In the data rows, zero lies at 4.5, halfway between 4 and 5.
Here are some points, each followed by its number:
array([7, 3, 6, 6, 3, 4, 7, 4, 5, 3, 4, 4, 2, 5, 3, 3, 4, 6, 6, 5, 4, 6,
       7, 6]) 0
array([7, 6, 4, 3, 4, 4, 5, 6, 4, 4, 5, 5, 5, 3, 5, 5, 6, 7, 6, 3, 2, 6,
       0, 6]) 1
array([7, 1, 6, 5, 2, 5, 5, 5, 5, 3, 4, 4, 3, 6, 4, 4, 2, 4, 7, 5, 4, 3,
       5, 5]) 2
array([5, 6, 2, 4, 3, 5, 4, 4, 3, 4, 5, 4, 3, 4, 2, 5, 5, 4, 5, 4, 3, 6,
       4, 3]) 3
array([5, 5, 3, 4, 4, 4, 2, 4, 4, 5, 7, 5, 7, 3, 7, 7, 5, 4, 7, 5, 7, 3,
       0, 5]) 4
array([3, 6, 3, 4, 6, 8, 3, 6, 4, 7, 5, 3, 8, 4, 6, 8, 4, 3, 3, 2, 5, 3,
       2, 4]) 5
array([4, 7, 3, 5, 4, 5, 6, 5, 5, 4, 4, 5, 5, 3, 3, 7, 6, 4, 4, 4, 5, 5,
       2, 5]) 6
array([8, 6, 4, 4, 4, 3, 6, 6, 4, 4, 4, 5, 6, 4, 5, 5, 6, 6, 6, 3, 2, 6,
       1, 6]) 7
array([5, 4, 3, 4, 5, 6, 4, 7, 4, 6, 5, 3, 8, 3, 6, 7, 5, 3, 3, 2, 5, 2,
       4, 4]) 8
array([3, 6, 4, 5, 7, 7, 4, 5, 5, 6, 6, 3, 7, 3, 6, 7, 4, 3, 3, 1, 5, 3,
       2, 5]) 9
array([4, 5, 4, 5, 1, 4, 5, 3, 4, 3, 5, 5, 3, 3, 3, 6, 4, 5, 7, 8, 4, 4,
       1, 5]) 10
array([3, 7, 3, 4, 5, 5, 5, 5, 5, 5, 5, 5, 5, 4, 4, 6, 6, 5, 4, 4, 5, 5,
       2, 5]) 11
array([5, 5, 4, 4, 4, 4, 4, 3, 4, 2, 6, 6, 1, 6, 2, 3, 7, 7, 7, 6, 3, 7,
       6, 4]) 12
New points follow, each followed by the numbers of its three nearest points above, nearest first.
array([5, 4, 3, 3, 3, 5, 2, 5, 4, 3, 6, 4, 3, 5, 4, 5, 4, 4, 6, 5, 3, 3,
       5, 3]) 3 2 10
array([6, 4, 3, 3, 4, 5, 2, 3, 5, 4, 5, 2, 5, 2, 3, 5, 8, 2, 6, 6, 6, 6,
       3, 5]) 3 6 11
array([5, 6, 6, 7, 4, 5, 5, 4, 5, 5, 5, 6, 5, 4, 6, 5, 5, 6, 6, 4, 4, 3,
       3, 6]) 11 6 7
array([4, 7, 5, 5, 6, 6, 3, 5, 5, 5, 7, 6, 5, 4, 8, 4, 6, 6, 6, 5, 5, 3,
       3, 5]) 11 4 9
array([4, 6, 3, 1, 5, 2, 0, 6, 3, 6, 0, 9, 4, 3, 5, 5, 0, 4, 1, 4, 4, 7,
       2, 9]) 11 6 1
array([6, 4, 5, 4, 5, 5, 6, 5, 5, 4, 2, 2, 5, 4, 3, 4, 5, 3, 7, 3, 6, 7,
       5, 5]) 0 3 6
array([4, 3, 4, 5, 2, 5, 4, 5, 4, 2, 7, 4, 2, 6, 3, 4, 2, 4, 4, 6, 3, 1,
       8, 4]) 2 0 3
array([0, 0, 8, 5, 8, 1, 5, 2, 5, 7, 4, 4, 6, 7, 6, 1, 3, 4, 1, 8, 7, 5,
       9, 1]) 0 2 11
array([0, 0, 8, 5, 8, 1, 5, 2, 5, 7, 4, 4, 5, 7, 6, 2, 4, 4, 0, 8, 6, 6,
       9, 0]) 0 2 11
array([1, 1, 7, 5, 8, 1, 4, 2, 5, 7, 4, 5, 6, 7, 6, 1, 4, 4, 0, 8, 8, 5,
       9, 1]) 0 11 2
array([4, 5, 6, 7, 4, 6, 7, 6, 6, 5, 5, 5, 3, 5, 4, 4, 1, 3, 4, 4, 5, 2,
       5, 5]) 2 0 6
array([3, 6, 3, 4, 4, 6, 2, 5, 4, 3, 6, 5, 3, 6, 4, 4, 4, 6, 4, 4, 3, 3,
       6, 5]) 3 11 12
